Each path below is one point turned by a fixed rotation once a step. After each direction that follows a path, write how fast that rotation turns it, in degrees per step (0 if it stays still).
Each turn is a multiple of 5 degrees from 10 to 175, or 0.
Each row of a path follows its step; steps can be skipped.
path 1
step 0: [ 14 -27  -7 -22  16   8 -12 -22  -4   6   4  14  17 -14   1 -15  29 -19
  -7   3   9  15  10 -16  23 -16   3  -1  -7   0  -9   4   2   7  10 -20
   5  10  -7  37  19  12  18 -21   4   8 -10 -18  23   1  12  18   9]
step 2: [  4 -10 -16  -8  26 -10 -27 -22 -15  -5  -4 -26  28   9  11   2   5  -6
  13   7 -12 -10   7 -13  -1 -16  15 -17  18 -13  -7  -6  33   0   1  -1
 -12  23 -10  14  -2   3 -19   8  28   0  -8  10  13  21   7  19  11]
step 11: [ 10 -11   5  -7  21   7 -25  -9   4   9  26  -9  21 -16   9  18   8 -13
   1 -18  -6 -18   0 -11  27  -6 -10 -19   8 -27  -6   7  26 -11  27  -9
   3  13   6 -12  -1  27   1 -12  24  11  -9   6  10  15 -11  16  -8]
step 13: [  3 -22 -15  -5  14   7 -16  10  -2   7   4  -4  -6  17  29   9   6  -9
 -26   1  -9  16   5   4  -8  -1  18 -15  -8   3   2  10  18  23  16   0
  13  27   5  26   3  12  12 -26   7  -1 -13  29  23   1  -2  34   7]
step 15: [  5  -1  12   8  21   6 -13  -6 -12  17  -4 -14 -14  13  25 -15   9 -10
 -13  11   5   2   4  -3  20  -4  -4  -9  -9 -32  -3  -6  35   5  -8  13
  15  42 -12  14 -22 -22 -27   1  11 -18  -4   0   4   4   1  -3  -5]
step 19: [ 13 -10  12  -9  32  24 -19   5   9 -21  29  15  11 -18  -4   7  18   9
   5 -13 -14 -15  11   0  27 -15   1 -25 -15 -23  -4  -5  11   6   0   3
  -4  14   9  28  -8  22  -2 -13   7  -5  -9   5  17  -3  -5 -21  17]
step 25: [  7  20 -18  -1   5  -9 -31 -35  13  -8   6  -6  15  -7  13 -18  29   0
 -20   6  -2   6 -12 -22  24  -2 -23 -15  -9  -3 -31   3  15   5   8  -4
   7 -14   7  -2  15   2  -4 -25  16 -15 -10   6   9  17  -9   2  -9]
step 26: [ 38   1  13  10  22  11 -23 -12   5   2  -2  -6   1   4   7 -14  -3   1
 -15  23  13  37   3 -13  -7 -21   9 -20 -13  10   8  -1   3  30   3  -3
 -18  20  -3  -3  -9   7 -10  -2  16 -22 -12  23   3  19  -5   8  15]
[ 3  0 -1 -4 -8 -3 -6  7  4 -2  1  4 -2  2 -2  0 10  0 -1  4  3 -1 -4  7
  2 -1  1 -1 -9  4  0 -5 -2  6  2 -3 -2  0  6  3  3  0  2  0 -1 -3 -4  6
 10 -5  3 -5 -2] | 115
[  3   2  -1   6  -5   3   3  -1   2  -1   3   3  -4  -4   2   1  -2   5
  -7   0  -3   6  -5  -1   2   3  -1 -13   1   0   5   3   5  -3   1   6
   6  -2   7   4  -2   4  -4  -1  -3  -6  -1   2  -3   0  -1  -9   3] | 10
[  3  -6   0  -2   9   4   3   5   2   4  -4   2   0  -1  -3  -2   1   4
   1  -3   1  -2  -5  -5  -7   4  -1   6   2   2  -4   3  -2   1   3   0
   4   4   1   6  -4   4  -4  -2  -4  -2  -2  -6   4 -12   1  -2   4] | 80
[ 0  9  5 -3  7  3 -1  1 -6 -6  4 -1 -7  2  0 -1  1  5  9 -1  1  3  1 -3
  3  1 -1  2 -4 -1  0  3 -8  0 -1 -1 -1  0  3  1 -5 -6  6 -1 -5 -4 -2  7
 -4  1 -6 -3  7] | 160
[-2 -3  6  2 -7  3 -2 -2 -2 -1  3  3  4  5 -2  5  4  6  6 -5  3 -7 -1  5
  1  8 -2  1  1  0  0 -4  4 -5  4 -1 -1  5 -8  2 -6  1 -3  1  6 -9  1  1
 -3  3  5 -2  3] | 85
[ 3 -1  2  2 -1 -2  7 -5 -5  8  0 -7 -4  4  0  2  3  3 -4  7 -3 -7 -3 -1
 -6 -1  4 -3 -2  3  5  3 -2  0 -3 -5 -6  7 -4  6  2 -1 -2  2 -1  5 -8  2
 -1  4  0 -1  3] | 135
path 2
step 1: [ 22  -3   4 -24   7 -11   7  23  14  -6  -3  21  18   6  13   7  -7  18
 -26   9   0  -1  -8  13   4   0  14  -2  -9  30  -6  -9   7  -7 -15 -11
  32  12  -9  -7  -9  -8  -1  16  -5  29  -5  32   4   1   9   2  22]
step 4: [ 17  10 -16   7  -6 -11 -25   5 -15 -37   2  -4  -2 -10   8 -13 -13 -31
 -11  24   7  -2  14  -4  -2  -4   0   2 -10   3 -11 -23  -2 -16   5  -9
  15 -17 -25 -10  -4 -17   2 -10  11   5 -27   9  12 -29   6  -9  10]
step 7: [  4  29  -1  -4 -36 -19   0  39  -1   2   3  17  -3   6   6   5  13   7
 -13  12  -4   6  -4   7  -6 -11 -15   1 -11   8 -10   9   7  -7  11  11
  11  -1 -25 -16 -18 -24  16  14  21  18  -5  -5  -6  20   1   2 -22]
step 12: [  9  -8  20   2   1  -3 -11   5   9 -12  -1  19  -3   3   2   0  32 -30
 -17   8  21 -17   5  16  13  -3   8  -5  -3  13   4  -5  17 -22   2   7
  17  -6 -27  21  -9  18  -9  10   3   0  -5  27 -20 -16  17  27 -10]
step 17: [  9   6  15  14 -18   6 -25   1 -12  -8  16 -20  24  18  22   4   4   0
   7  34 -10   0  -3  14 -10 -20   1   3  -6 -22   2 -17  -4   1   0  27
  17  -8  -8  -9  -9 -17  18  15  19  12   7   5 -16  15   5  10 -19]
step 18: [  7   9  10 -11  -5  -1 -22  14  -2  19   4  21 -17  -3  27  12   7   6
 -14 -14   6  -2   5   9 -15 -27  -3 -24 -13   3  26  15   8  10  -6  -1
  38  12 -24   3 -17  12 -27  17  -7   8  18  -5  -3   1   4 -10  -6]
step 21: [ 13  -2  23  -1  22   1 -25  18 -14  -1  25  -2  25   7  25   0  -8   8
   6 -11  13 -20   8  15 -15 -19  19   3   9 -17  13 -18  -3  -8   0 -11
  13  -7  -5   2  10  -8 -11   1   3  -8 -39  22   5  -7  -5 -17  -2]
step 24: [ 25  18  -4   7 -11   4 -14   4   9 -21  17  20  16   3   2   9  10 -18
   4 -13  -3   0  -7   2 -17   9   5  19   6  -6   1  26   1   0 -12 -12
  33  12 -25   9 -30   0   4  22  30   1  -4   7  12   0 -22   2  11]
[ -6  -3   2   3   3 -13   2  -4  -4  -3   4  -1   5   3   1  -2  -1  -2
   5   6  -2  -3   5   5   1   0   0   2  -4  -7   2  -6  -3  -2   7   2
   2  -1   0  -4  -3   2  -6  -7  -3  -7   2   2   4  -2   0   0  -1] | 170
[  0   2  -3  -4   1  -1   4  -3  -4  -1  -2  -3   3  -4  -3   2  -5  -4
  -2   2  -1   2   2   1  -7 -10  -2  -1  -2  -5   1  -5   7  -3  -1   0
  -6  -4   0   3   6   1   1  11   0  -8  -3   0  -8  -5  -2  -1   2] | 175
[-5 -6 -4  3  1  2  0  3 -1  4 -6  5  6 -2  3  1  4  0  4  4  1  3  7  4
  0 -2 -4 -7 -4  6 -3 -2  0 -6  0  4 -1  1 -9  2  4  6 10 -5  3  1  1 -1
  2 -2 -2 -4 -3] | 10
[ -4   2  -1   2 -10   0   0   0   2   1   0   1  -8  -9  -8  -2   0  -2
  -5   1   3   2   0  -1  -3  -5  -1   4  -1   7  -2  -1   1  -5   3   3
  -4   5  -4  -6  -4  -1  -6  -7  -5   3  -5   0   1  -7   1   3   1] | 95
[ 2 -4 -1  4  1  3 -4  3 -8 -1  1  9 -1 -1  4 -1 -5 -1 -5  2 -1 -9 -3  3
  4 -1 -5 -3  0 -3  1 -2  1  0  2 -9 -7  4  0  6  4  1 -3 -6  0  2  5  0
 -4 -4  5  8  3] | 170
[ 2 -6  4  4  1  7 -2  0  1 -2  4  0 -5  4  4  0  2  1  8 -6 -4  1  4 -4
 -7 -5  4 -1  3  0  2 -7  5  0 -1  1  1 12  0  1 -2 -3 -2  1  0 -5  2 -2
 -2 -1 -8  6 -6] | 10
path 3
step 8: [ 17 -20 -14   7  28  -7  -4 -20   7  -3  -3   0   3   4  13 -15  26  19
 -25   2  -6  -2 -23  -1 -10 -11  -2  -5  21  20   0   7  20   5  -6 -34
 -10 -28 -18   4  -1  -8 -10   3   1   0  11   9  31   0  11  26 -10]
step 9: [ 31   4  -4  29  -5   8  13  23 -17  -5   0  20  22   3  -4 -19  11  27
   1  12   6  11   0  -6 -19   9   7  19  14  -5   9  17   1  -4   4  -6
  23 -19 -15   9  19  -7  30  13  -4   5   7 -11  -8 -13 -22  22  -9]
step 11: [  5  -8  -7  -8 -24 -10   3   6  12  -6  17   4  10  11  30  13  14  33
 -15   7 -19 -17   6   9  -3 -17  11 -21  -1  -5  38  19 -13 -14   1   3
 -10   4   0   8   0   2 -13  31  -7   9  18   4  11 -25  -6  -2  19]
step 12: [ 44   1 -21 -16   0  -1  -1  21   8 -23  16   8 -20   5 -15   9  29   5
   5   9  11  -3  27   8  -5  -7  -8  18  10   5  -4  10 -20  -9  22   7
   7  13   5 -17   2  -5  -7  -4 -18  16  23   0   2  17   2   3  25]
step 15: [-10  14 -30 -19 -20   5  -1   5  -4   5  16 -10  19  -9   4 -11  -2 -12
 -18   5   5  -7   5  -4 -23  22 -15  39  10  -8 -11 -16  18  -3  23  -2
  -5   7  -7   7  16  22 -13   4  -8 -22  20  -2  23   5   9 -23  14]
step 18: [ -3  13   2  18   6  16  23  15 -14   1  16  30   4   0  24   7   9   6
 -10  -1  -6  -1  -5   8   1  27  28  13  18   5 -24 -16  20  12 -17  10
 -14  32 -32 -24   9  -6  -9   5   5   6   3 -13  10  -1  -6   2  -5]
step 24: [ 15   4 -11  21   8 -26  -2  26  11 -13 -10   5   1   4   2  18   2 -41
 -31  -1 -16  -8 -19  -4 -21   4 -38  -3   6  -8  14   6  -7  -3 -14   2
  -3   0   0   7  22  -4   2   2   8   1  33 -10  14  -7  -2  -3   6]
step 25: [ 21   7 -27  -7   2  13   4 -11  -5   6  -6  22 -10   2  13  -6   7  12
 -24 -26 -21   3   7  17 -25  -2  -4  -1 -27   0   0   3  -2   4 -27  -6
  17 -14   9  25  19 -13   0   9  -1   2   7   3   2  11  13  15  41]
[  3   6   3   4   0   3   0  -7   2  -9  -1   3   6   4  -4   1  -1  -6
  -3   4   3  -6  -3  -5   0  -5   2  -3  -4  -2   5   0  -6  10  -1   1
  -2  -2  -3  -4   0   0  -7   4  -4  -3  -2   0   2 -10  -3   2  -2] | 140
[ 6 -1 -1 -2 -5  1 -3  4  5  4 -4  3  4  6 -2  1  1 -2  1  0  0  5 -1 -2
 -3  4 -3  6 -7 -2  4  4  0 -8  2  2  2 -2  8 -2 -3 -9 -2  1 -2  4 -3 -8
 -3 -6  3  2 -7] | 140
[-2 -2  2 -2 -5 -4 -2 -5  3  6 -2 -1  7  1 -8 -5  1  0  0  5 -2  2  3  0
  5  3  4 -1  1  0  2 -7  6 -1  1 -7 10 -7 -4  1  2 -1  3  2 -6 -5 -1 -5
  6  3 -6 -4  2] | 60
[ -5  -1  -3  -6   4   3   3   1  -1   3  -5  -2   0   8  -2   0  -2  -9
  -3   4   3   0   0   4  -3   5   4  -5   4  -2   5  -2   0  -1 -10   6
   5   4   0   2   3   0  -2 -10   0  -1   0   1  -4  -2   2   5   5] | 10
[ -4  -4  -3  -9  -1   4  -5  -5  -5   6   2  10   2   1   3   2   4  -5
   3  -5   2  -4   4  -1  -3  -4   3   2  -3   0   0   7   1   2   2  -1
   2 -11   0  -2   6   9   3   0   1   3  -1   3  -2  -3   3  -1   0] | 175
[ 3 -5 -6  2 -4  0 -8 -1 -5 -3 -2 -2  1 -3  3 -4 -2 -8  0  0 -2  1 10  6
  7 -8 -7  2 -1 -1  6 -2  1 -2  1 10 -3  0 -4 -2 -3 -1 -4 -2 -4 -1 -1  0
  0  4 -3 -1 -2] | 40
